rotation steps, each row followed by its count of steps
The counts run from 0 to 825.
[129, 126, 124, 135, 107, 128, 111, 126, 112, 159, 138, 139, 116, 141, 118,
 117, 110,  92, 121, 112, 157, 104, 134, 130, 122, 110, 132, 156, 112, 147,
 118, 137, 104, 129, 136, 133, 134, 100, 153, 116, 137, 128, 128, 156, 123,
 139, 142, 147,  96, 118, 167, 108, 116, 155, 110, 133, 153, 123, 138, 109,
 129, 114, 118, 133, 112, 144,  77, 105, 115, 109, 127, 101, 116, 140, 114,
 131, 115, 138, 124, 142,  90, 138, 160, 107, 112]  670
[132, 119, 137, 148, 110, 123, 124, 124, 121, 152, 153, 145, 125, 150, 125,
  99, 115,  98, 132, 123, 134, 109, 123, 141, 146, 100, 143, 135, 123, 127,
 123, 112,  96,  93, 135, 123, 150,  80, 132, 135, 125, 141, 128, 160, 131,
 117, 145, 160, 120, 118, 152, 132, 145, 152, 105, 143, 141, 120, 129,  93,
 141, 125, 138, 104, 111, 125,  87,  98, 133, 113, 144, 105, 125, 126, 136,
 122, 103, 113, 105, 151,  78, 136, 141, 115, 113]  294
[115, 126, 140, 139, 105, 134, 115, 121, 135, 166, 136, 136, 136, 154, 108,
 107, 118, 126, 136, 104, 143,  98, 127, 139, 134,  92, 130, 130, 118, 140,
 132, 137, 100, 128, 148, 127, 135,  87, 145, 138, 126, 149, 111, 160, 117,
 122, 149, 150, 116, 120, 151, 114, 144, 150, 100, 148, 139, 129, 133,  93,
 150, 129, 133, 131, 103, 145,  91, 100, 120, 117, 150, 109, 139, 140, 143,
 136, 128, 125, 122, 148,  84, 162, 136, 107, 105]  697
[129, 121, 143, 145,  96, 130, 118, 111, 112, 171, 143, 135, 141, 153, 125,
 102, 111, 118, 117, 105, 147, 106, 130, 128, 140, 108, 129, 118, 121, 127,
 135, 116,  97, 133, 157, 136, 149, 106, 153, 130, 124, 150, 114, 160, 128,
 127, 138, 145, 117, 115, 134, 116, 136, 154, 121, 134, 142, 133, 123,  92,
 158, 130, 123, 112, 118, 136,  83, 100, 117, 107, 143, 104, 148, 135, 143,
 132, 113, 128, 117, 149,  83, 150, 124, 112,  98]  549
[131, 130, 130, 128, 100, 143, 134, 142, 112, 159, 163, 138, 106, 147, 132,
 122, 101, 115, 127, 119, 122, 105, 113, 126, 139, 121, 166, 169, 107, 139,
 155, 118, 108, 110, 142, 128, 140,  93, 156, 132, 135, 122, 133, 161, 108,
 130, 137, 140, 111, 136, 126, 107, 115, 136, 105, 130, 150, 112, 110,  77,
 127, 107,  99, 109, 143, 141,  96, 102, 110, 115, 117, 109, 129, 141, 105,
 107, 132, 138, 129, 153, 109, 154, 147, 117, 128]  125
[116, 129, 137, 147, 112, 127, 123, 129, 128, 154, 154, 151, 130, 154, 120,
 111, 108, 100, 141, 104, 120, 110, 107, 142, 118, 109, 153, 135, 120, 126,
 146, 121, 117, 112, 141, 136, 150,  89, 134, 126, 110, 138, 126, 155, 109,
 101, 134, 160, 123, 136, 137, 132, 133, 135,  93, 144, 141,  98, 138,  84,
 142, 108, 115, 142, 128, 139,  89, 105, 115, 121, 135, 113, 142, 141, 111,
 126, 115, 109, 136, 139,  84, 138, 150, 117, 103]  686
[124, 125, 128, 144, 101, 136, 128, 135, 105, 150, 141, 145, 115, 135, 129,
 130, 115,  99, 129, 119, 149,  94, 134, 146, 157,  91, 137, 161, 108, 150,
 129, 115,  95,  99, 132, 129, 137,  82, 135, 144, 138, 138, 130, 158, 116,
 135, 147, 143, 113, 121, 157, 121, 129, 135, 118, 135, 150, 128, 147, 101,
 119, 139, 137, 102, 141, 162,  81, 108, 133, 110, 129, 105, 116, 137, 129,
 121, 127, 137, 114, 144,  96, 150, 155, 119, 118]  741
[114, 130, 135, 143, 101, 131, 130, 130, 117, 150, 149, 136,  99, 133, 134,
 115, 105, 107, 127, 103, 150,  88, 139, 128, 132, 105, 126, 159, 108, 161,
 158, 132, 111, 102, 130, 114, 132,  78, 142, 141, 137, 133, 128, 156, 119,
 129, 150, 151, 106, 139, 149, 115, 128, 143, 102, 150, 138, 115, 131, 106,
 117, 119, 107, 114, 139, 133, 101,  93, 109, 126, 121, 104, 136, 132, 119,
 121, 116, 121, 124, 132, 102, 163, 155, 110, 124]  516
[136, 126, 130, 140, 103, 131, 125, 126, 124, 166, 159, 116, 105, 160, 111,
 104, 114, 108, 124, 124, 131, 108, 122, 135, 131, 100, 150, 138, 118, 142,
 138, 134,  86, 117, 134, 132, 142, 103, 141, 123, 135, 111, 132, 138, 141,
 127, 150, 140, 118, 143, 144, 100, 136, 133, 104, 125, 130, 132, 129,  93,
 127, 116, 114, 117, 121, 127,  78, 109, 114, 131, 123,  89, 147, 137, 118,
 136, 103, 130,  98, 156,  80, 130, 154, 118, 102]  488
[135, 130, 163, 145, 108, 147, 152, 126, 116, 160, 140, 127, 119, 146, 118,
 101, 121, 120, 122, 115, 128,  97, 111, 139, 167, 100, 137, 144, 108, 121,
 136, 124,  92, 106, 150, 132, 144,  99, 143, 140, 133, 142, 119, 163, 104,
 131, 132, 138, 134, 125, 125, 100, 144, 128, 114, 128, 146, 127, 114,  71,
 147, 124, 135, 109, 127, 142,  89, 109, 113, 123, 133, 105, 135, 127, 140,
 116, 139, 126, 111, 153,  86, 148, 133, 120, 112]  506
[134, 104, 113, 120, 102, 131, 126, 130, 109, 160, 140, 130, 102, 145, 124,
 114,  98, 102, 123, 137, 150,  96, 139, 137, 142, 107, 151, 154, 103, 147,
 139, 111, 110, 121, 134, 118, 140,  92, 156, 136, 134, 124, 133, 157, 121,
 125, 142, 131, 103, 120, 136, 114, 115, 156, 114, 121, 146, 125, 117,  97,
 127, 117, 116, 111, 138, 150,  84, 101, 112, 104, 107, 103, 122, 138, 107,
 107, 125, 130, 120, 141,  98, 139, 150, 104, 123]  338
[125, 134, 135, 138,  91, 130, 127, 131, 122, 152, 148, 122, 103, 142, 120,
 114, 102, 115, 128, 109, 145,  88, 129, 126, 123, 103, 126, 152, 111, 161,
 148, 146, 105, 111, 135, 116, 121,  92, 146, 140, 139, 130, 128, 145, 128,
 137, 148, 148, 111, 139, 152,  98, 141, 141, 112, 145, 136, 127, 116, 104,
 106, 118, 111, 121, 136, 139,  92,  95, 105, 123, 119, 109, 135, 138, 118,
 129, 125, 133, 115, 138,  95, 171, 153, 107, 129]  778
[156, 118, 130, 132, 106, 133, 139, 126, 122, 154, 155, 130, 103, 156, 129,
 115, 117, 111, 120, 122, 136, 105, 122, 129, 146, 111, 148, 160,  98, 139,
 134, 125,  96, 110, 145, 125, 133,  98, 152, 130, 136, 120, 129, 155, 118,
 138, 145, 136, 103, 125, 155, 100, 122, 141, 107, 120, 153, 124, 108,  83,
 130, 104, 131,  88, 107, 122,  96,  97, 116, 122, 126, 101, 103, 136, 124,
 120, 136, 139,  99, 154,  93, 156, 150, 114, 126]  191
[114, 131, 121, 143,  98, 125, 111, 133, 113, 154, 145, 138, 105, 142, 126,
 119, 103,  99, 128, 108, 148,  96, 133, 125, 115, 106, 140, 159, 112, 150,
 153, 134, 109, 110, 129, 124, 133,  97, 141, 128, 138, 126, 139, 149, 134,
 133, 148, 146, 108, 139, 157, 111, 127, 140, 113, 143, 142, 122, 136, 106,
 118, 122, 106, 116, 132, 139,  88,  95, 118, 114, 121, 104, 143, 146, 106,
 130, 113, 131, 127, 138,  95, 158, 156, 116, 115]  41
[131, 114, 137, 145,  89, 140, 135, 113,  98, 171, 136, 122, 118, 152, 128,
 111, 104, 106, 114, 118, 143,  96, 137, 128, 138, 127, 124, 146,  94, 133,
 148, 121,  98, 118, 147, 133, 161, 119, 154, 129, 135, 134, 133, 165, 119,
 141, 133, 148, 116, 131, 134, 113, 123, 156, 121, 127, 144, 102, 107,  89,
 146, 112, 112, 132, 131, 128,  84, 106, 105, 116, 139, 101, 144, 136, 125,
 121, 118, 120, 130, 136,  93, 142, 134, 102, 117]  101
[119, 122, 145, 144,  99, 147, 141, 128, 109, 161, 139, 134, 123, 142, 131,
 123, 116, 114, 120, 113, 146,  84, 143, 148, 159, 102, 136, 153,  98, 139,
 149, 129,  99, 100, 138, 132, 153,  86, 152, 137, 143, 141, 117, 156, 127,
 147, 156, 150, 119, 129, 136, 120, 132, 142, 101, 137, 157, 121, 131,  95,
 142, 129, 122, 122, 127, 145,  76, 103, 128, 124, 129, 104, 126, 135, 141,
 124, 119, 125, 128, 148, 103, 153, 142, 107, 112]  439
[136, 135, 148, 140, 105, 150, 135, 132, 116, 164, 158, 134, 135, 159, 119,
 111, 112, 112, 127, 129, 128, 121, 110, 135, 151, 112, 150, 135, 106, 114,
 122, 117,  87, 130, 145, 139, 153, 106, 157, 128, 123, 144, 118, 154, 105,
 128, 131, 139, 122, 122, 123,  99, 140, 136, 109, 128, 149, 126, 120,  69,
 163, 120, 135, 124, 131, 149,  78, 106, 118, 124, 137, 108, 128, 137, 138,
 120, 132, 136, 121, 162,  94, 138, 130, 118, 108]  613
[120, 135, 137, 133, 101, 143, 121, 128, 112, 166, 129, 139, 121, 140, 118,
 127, 110, 103, 120, 114, 150, 107, 134, 121, 136, 112, 134, 157, 104, 134,
 134, 115, 105, 135, 150, 134, 134,  96, 149, 139, 124, 151, 125, 167,  98,
 132, 133, 136, 110, 116, 137, 108, 114, 153, 113, 136, 161, 118, 126,  95,
 147, 119, 111, 133, 155, 166,  87, 100, 102,  96, 120, 117, 127, 136, 115,
 119, 150, 129, 150, 139,  91, 157, 145, 111, 131]  23
[130, 104, 124, 125, 104, 120, 112, 131, 107, 171, 150, 131, 122, 146, 128,
 106, 108, 112, 117, 119, 136, 105, 124, 134, 122, 111, 159, 145, 108, 125,
 139, 115, 112, 126, 144, 136, 144, 108, 161, 128, 124, 133, 135, 173, 119,
 127, 138, 140, 121, 129, 113, 115, 103, 150, 116, 126, 154, 113, 114, 105,
 149, 107, 107, 115, 132, 140,  68, 107, 114, 113, 111, 108, 133, 132, 107,
 114, 115, 117, 126, 141,  90, 147, 144, 124, 100]  272
[114, 124, 142, 137,  96, 127, 111, 123, 127, 162, 142, 145, 137, 158, 117,
 102, 104, 125, 135, 115, 141,  98, 130, 136, 123, 106, 134, 130, 127, 133,
 131, 122, 109, 139, 152, 127, 138,  97, 146, 134, 124, 156, 101, 152, 114,
 113, 135, 146, 114, 124, 131, 121, 139, 160, 109, 152, 143, 132, 129,  96,
 160, 126, 127, 142, 131, 160,  85,  95, 120, 106, 136, 119, 143, 137, 134,
 120, 122, 120, 139, 149,  93, 159, 137, 106, 108]  656
[136, 126, 124, 133, 108, 114, 112, 128, 123, 159, 169, 134, 127, 171, 108,
 107, 104, 116, 121, 118, 134, 124, 114, 118, 112, 117, 150, 128, 120, 130,
 123, 127, 100, 134, 146, 133, 139, 109, 151, 115, 119, 135, 132, 143, 124,
 126, 145, 145,  96, 114, 134, 100, 123, 148, 101, 130, 148, 117, 116,  90,
 149, 109, 118, 111, 116, 123,  87, 102, 110, 108, 128, 105, 130, 137, 112,
 125, 125, 129, 111, 165,  90, 147, 137, 116, 110]  602
[136, 130, 152, 139, 113, 144, 150, 123, 108, 152, 156, 130, 104, 152, 128,
 105, 117, 109, 120, 113, 144, 108, 134, 132, 153, 112, 131, 148,  96, 140,
 142, 138,  94, 105, 139, 136, 140,  90, 148, 125, 144, 135, 139, 154, 126,
 148, 149, 156, 108, 126, 141, 101, 130, 133, 101, 133, 153, 109, 112,  91,
 135, 112, 114, 107, 113, 107,  95,  97, 110, 125, 116,  99, 123, 130, 129,
 121, 130, 126, 111, 148,  88, 147, 137, 120, 131]  256
[129, 120, 152, 125, 103, 138, 134, 124, 122, 172, 144, 121, 108, 156, 120,
 104,  99, 127, 136, 108, 130,  96, 119, 130, 132, 113, 138, 142, 110, 134,
 153, 123,  98, 139, 150, 124, 138, 111, 145, 142, 125, 124, 117, 167, 101,
 121, 121, 139, 116, 144, 136,  99, 138, 144, 110, 118, 134, 121,  98,  67,
 137, 106, 113, 133, 139, 132, 104,  96,  90, 108, 126, 108, 146, 143, 105,
 115, 137, 121, 121, 142,  89, 144, 142, 109, 122]  577
[135, 105, 131, 135, 107, 112, 115, 127, 111, 160, 155, 135, 122, 151, 127,
  92, 113, 110, 129, 127, 141, 102, 123, 140, 138,  99, 146, 136, 113, 132,
 121, 112, 107, 110, 139, 132, 140,  84, 150, 129, 123, 141, 127, 157, 139,
 121, 151, 147, 118, 111, 134, 121, 119, 163, 109, 132, 151, 126, 119, 109,
 150, 116, 136,  99, 107, 128,  77,  99, 128, 110, 127, 112, 115, 121, 130,
 114, 116, 122, 109, 149,  95, 144, 142, 118, 108]  336
[129, 127, 120, 132, 106, 122, 115, 141, 100, 148, 150, 145, 117, 147, 117,
 115, 112,  96, 117, 119, 157, 121, 134, 127, 130, 103, 142, 154, 105, 135,
 117, 113, 101, 126, 137, 133, 133,  94, 147, 128, 126, 139, 136, 159, 122,
 139, 147, 149, 100, 107, 146, 112, 108, 140, 117, 135, 162, 133, 139, 114,
 133, 115, 117,  93, 136, 149,  71, 102, 117, 103, 110, 112, 109, 126, 123,
 123, 132, 135, 123, 143,  82, 155, 153, 121, 123]  153
[125, 137, 146, 141, 100, 143, 142, 127, 119, 162, 160, 134, 126, 161, 133,
 111, 101, 126, 122,  96, 122, 110, 120, 128, 139, 126, 136, 148, 109, 131,
 158, 133, 111, 101, 144, 132, 148,  98, 142, 125, 132, 141, 129, 155, 107,
 130, 137, 152, 126, 139, 132,  95, 139, 132, 100, 138, 147, 109, 110,  74,
 142, 119, 113, 113, 124, 122, 101, 102, 119, 119, 139, 103, 144, 130, 129,
 121, 133, 122, 125, 155, 104, 159, 128, 113, 127]  690
[127, 114, 123, 134, 102, 119, 108, 128, 105, 158, 154, 144, 113, 147, 119,
 106, 119, 107, 120, 120, 144, 114, 133, 140, 138,  98, 156, 136, 110, 123,
 128, 104, 100, 134, 143, 137, 145,  98, 145, 118, 125, 137, 132, 159, 132,
 127, 142, 142, 109, 116, 131, 117, 105, 147, 117, 120, 159, 123, 131, 102,
 149, 120, 117, 107, 121, 138,  71, 107, 116, 100, 114, 106, 124, 139, 121,
 130, 114, 125, 118, 149,  82, 142, 148, 132,  99]  746
[131, 112, 122, 130, 104, 105, 106, 124, 134, 151, 148, 134, 113, 141, 125,
 115, 108, 107, 134, 110, 135, 101, 123, 126, 122, 103, 149, 151, 123, 155,
 138, 113, 114, 125, 141, 124, 120,  88, 142, 131, 117, 132, 128, 161, 114,
 110, 143, 135, 106, 124, 158, 117, 117, 158, 111, 142, 140, 127, 121, 106,
 123, 111, 126, 110, 126, 154, 103,  99, 110, 100, 133, 112, 133, 147,  99,
 120, 127, 129, 120, 131,  88, 159, 159, 115, 104]  710
[115, 122, 118, 149, 102, 135, 112, 116, 112, 157, 133, 142, 117, 145, 125,
 123, 106, 101, 131, 108, 156,  95, 146, 133, 134, 106, 122, 144, 106, 150,
 143, 130, 108, 127, 138, 126, 142,  89, 151, 115, 139, 136, 125, 160, 117,
 134, 144, 151,  97, 124, 166, 118, 118, 158, 101, 142, 158, 110, 141, 106,
 144, 122, 113, 135, 117, 136,  86, 100, 119, 113, 127, 113, 129, 148, 126,
 134, 117, 124, 144, 138,  96, 155, 149,  99, 110]  367
[120, 136, 143, 147,  91, 142, 134, 133,  96, 161, 147, 130, 119, 138, 137,
 121, 106, 119, 112, 110, 145,  96, 137, 126, 148, 111, 123, 162,  97, 137,
 158, 117, 108, 111, 145, 130, 154, 101, 153, 131, 136, 150, 124, 155, 118,
 144, 141, 145, 125, 131, 122, 111, 128, 139, 120, 136, 150, 119, 127,  85,
 141, 128, 111, 112, 149, 155,  76, 105, 114, 116, 122, 108, 145, 129, 142,
 116, 120, 127, 128, 150, 106, 160, 134, 111, 121]  546
[120, 135, 125, 143, 101, 144, 118, 126, 119, 158, 136, 144, 109, 152, 124,
 123, 105, 110, 126, 113, 153,  90, 146, 128, 139, 107, 119, 150, 108, 162,
 148, 130, 105, 127, 131, 129, 135,  93, 140, 134, 144, 132, 123, 155, 115,
 134, 137, 145,  92, 129, 165, 111, 129, 147, 108, 142, 148, 126, 134, 102,
 123, 130, 109, 122, 137, 147,  92,  95, 112, 118, 120, 108, 138, 155, 124,
 133, 125, 136, 129, 139, 102, 155, 152,  98, 120]  368
[113, 114, 121, 137,  97, 122, 105, 127, 130, 165, 152, 142, 123, 143, 119,
 115, 118, 114, 143, 108, 140,  93, 123, 145, 119,  87, 159, 149, 124, 147,
 137, 129, 119, 116, 140, 123, 125,  84, 145, 134, 127, 149, 117, 161, 122,
 117, 156, 143, 125, 126, 143, 117, 130, 145, 102, 139, 149, 141, 141, 108,
 127, 126, 128, 117, 121, 159,  79,  97, 128, 118, 132, 113, 130, 140, 123,
 127, 115, 125, 123, 147,  95, 162, 163, 122, 106]  265
[137, 124, 139, 131, 104, 144, 131, 120, 115, 162, 151, 130, 120, 165, 119,
 106,  97, 118, 121, 128, 143, 103, 139, 133, 136, 112, 131, 126, 113, 136,
 141, 140,  97, 129, 145, 129, 143,  82, 151, 120, 132, 123, 121, 146, 126,
 132, 142, 152,  94, 122, 138, 112, 134, 154,  93, 133, 147, 116, 106,  91,
 154, 111, 110, 131, 118, 116,  95,  94, 103, 118, 123, 104, 134, 130, 128,
 123, 129, 123, 117, 155,  97, 147, 134,  95, 123]  773
[118, 130, 128, 146, 112, 128, 117, 135, 112, 147, 148, 141, 106, 136, 125,
 114, 120,  90, 123, 106, 149, 102, 127, 139, 129, 101, 143, 155, 103, 150,
 141, 134, 101, 108, 135, 138, 132,  83, 135, 122, 134, 127, 138, 156, 128,
 124, 150, 154, 103, 129, 159, 114, 122, 139, 100, 135, 151, 117, 140, 112,
 125, 114, 101, 116, 128, 128,  83, 106, 122, 122, 124, 102, 121, 135, 115,
 132, 107, 116, 124, 135,  76, 142, 160, 129, 113]  818
[135, 129, 138, 134, 107, 130, 126, 117, 124, 155, 147, 145, 130, 157, 126,
 113, 103, 104, 131, 111, 121, 125, 107, 119, 143, 119, 140, 148, 121, 126,
 128, 108, 100, 118, 150, 128, 141, 104, 136, 138, 108, 145, 127, 166,  89,
 118, 128, 145, 105, 114, 143, 102, 140, 152, 113, 136, 147, 111, 118,  76,
 144, 113, 128, 109, 131, 148, 104, 100, 109,  97, 145, 115, 120, 143, 118,
 111, 147, 136, 127, 148,  85, 153, 133, 115, 121]  798
